[[-24, -14, -77, 0, 49, -4, -1, 10, 3, -15],
[8, 50, 10, -5, 14, 11, -1, 6, 7, 3],
[8, 27, -8, -6, 31, 12, -5, 10, 4, 3],
[12, 40, 2, -4, 8, 7, -2, 7, 4, 2],
[-7, 32, -6, 3, 25, -5, -10, 4, 7, 15],
[8, 59, 10, -4, 10, 9, -3, 7, 6, 1]]
=>
[[3, -15, -24, -14, -77, 0, 49, -4, -1, 10],
[7, 3, 8, 50, 10, -5, 14, 11, -1, 6],
[4, 3, 8, 27, -8, -6, 31, 12, -5, 10],
[4, 2, 12, 40, 2, -4, 8, 7, -2, 7],
[7, 15, -7, 32, -6, 3, 25, -5, -10, 4],
[6, 1, 8, 59, 10, -4, 10, 9, -3, 7]]

[[-20, -53, -55, -10, -19, -60],
[-17, 4, 5, -73, -75, 3]]
=>
[[-19, -60, -20, -53, -55, -10],
[-75, 3, -17, 4, 5, -73]]

[[35, -1, 49, -2, -17, -32, 48, -5, -61, 24, -27, 1, 36, -6, -29],
[52, -11, -4, -12, -27, 63, -17, 18, 54, 1, 55, 38, 24, -27, 45],
[-12, 44, 65, -20, -44, -46, 49, -35, -2, 58, 35, -59, -1, -17, -38],
[20, 42, 23, 9, 52, 4, -37, -43, 9, 8, -3, 40, 33, 49, 51]]
=>
[[-6, -29, 35, -1, 49, -2, -17, -32, 48, -5, -61, 24, -27, 1, 36],
[-27, 45, 52, -11, -4, -12, -27, 63, -17, 18, 54, 1, 55, 38, 24],
[-17, -38, -12, 44, 65, -20, -44, -46, 49, -35, -2, 58, 35, -59, -1],
[49, 51, 20, 42, 23, 9, 52, 4, -37, -43, 9, 8, -3, 40, 33]]

[[11, -34, 59, -19, 38],
[-19, 0, 30, 0, 42],
[11, -59, 28, -58, 47],
[21, -41, 61, -10, 25],
[1, 35, 52, -54, 38],
[20, -15, -4, -13, 18],
[-5, -73, 19, -48, 39],
[-3, -16, 63, -19, 25],
[-14, -8, 27, -23, 13],
[26, 18, 30, -40, 30],
[1, 25, 20, -4, -34]]
=>
[[-19, 38, 11, -34, 59],
[0, 42, -19, 0, 30],
[-58, 47, 11, -59, 28],
[-10, 25, 21, -41, 61],
[-54, 38, 1, 35, 52],
[-13, 18, 20, -15, -4],
[-48, 39, -5, -73, 19],
[-19, 25, -3, -16, 63],
[-23, 13, -14, -8, 27],
[-40, 30, 26, 18, 30],
[-4, -34, 1, 25, 20]]

[[66, -1, 2],
[69, -1, 2],
[-79, 2, -4],
[-70, 3, -1],
[73, -3, 2],
[68, -2, 3],
[4, -2, -3],
[64, -2, 3]]
=>
[[-1, 2, 66],
[-1, 2, 69],
[2, -4, -79],
[3, -1, -70],
[-3, 2, 73],
[-2, 3, 68],
[-2, -3, 4],
[-2, 3, 64]]

[[16, -57, -14, 22, -18, 9, 0, 28, 36, 34, 2, -60, 18, -20, 22],
[15, -19, -69, -2, -81, 15, 21, -3, 15, 35, 19, -18, 29, 12, -2],
[27, -35, -33, 17, -52, 29, 10, -28, -30, -4, 19, -20, 4, -1, 2],
[24, -52, -13, 15, -3, 23, 7, 22, 27, 15, 24, -58, 15, -16, 28],
[-21, -12, 76, 17, 64, -31, -39, 4, -14, -19, -42, 2, -39, -22, -7]]
=>
[[-20, 22, 16, -57, -14, 22, -18, 9, 0, 28, 36, 34, 2, -60, 18],
[12, -2, 15, -19, -69, -2, -81, 15, 21, -3, 15, 35, 19, -18, 29],
[-1, 2, 27, -35, -33, 17, -52, 29, 10, -28, -30, -4, 19, -20, 4],
[-16, 28, 24, -52, -13, 15, -3, 23, 7, 22, 27, 15, 24, -58, 15],
[-22, -7, -21, -12, 76, 17, 64, -31, -39, 4, -14, -19, -42, 2, -39]]

[[-52, 51, 51, 68, -45, -7, 19, -39, -32],
[79, -53, -64, -76, 65, 41, 16, 62, 76]]
=>
[[-39, -32, -52, 51, 51, 68, -45, -7, 19],
[62, 76, 79, -53, -64, -76, 65, 41, 16]]
---
[[-31, -10],
[86, -14],
[-52, 40]]
=>
[-10, 86]

[[66, 48, 10],
[53, -2, -58]]
=>
[10, -2]

[[-71, -70, 35],
[21, 11, -54]]
=>
[35, 11]

[[-60, -42],
[-48, -40],
[15, -2],
[85, 58]]
=>
[-42, -48]

[[-48, -56, -67],
[12, 20, 26],
[-28, -29, -34]]
=>
[-67, 20, -28]

[[-18, 17, -3, -1, 63],
[7, 5, 20, -7, 27],
[6, -3, 6, 5, -49],
[-6, 13, 1, -3, -74]]
=>
[63, -7, 6, 13]
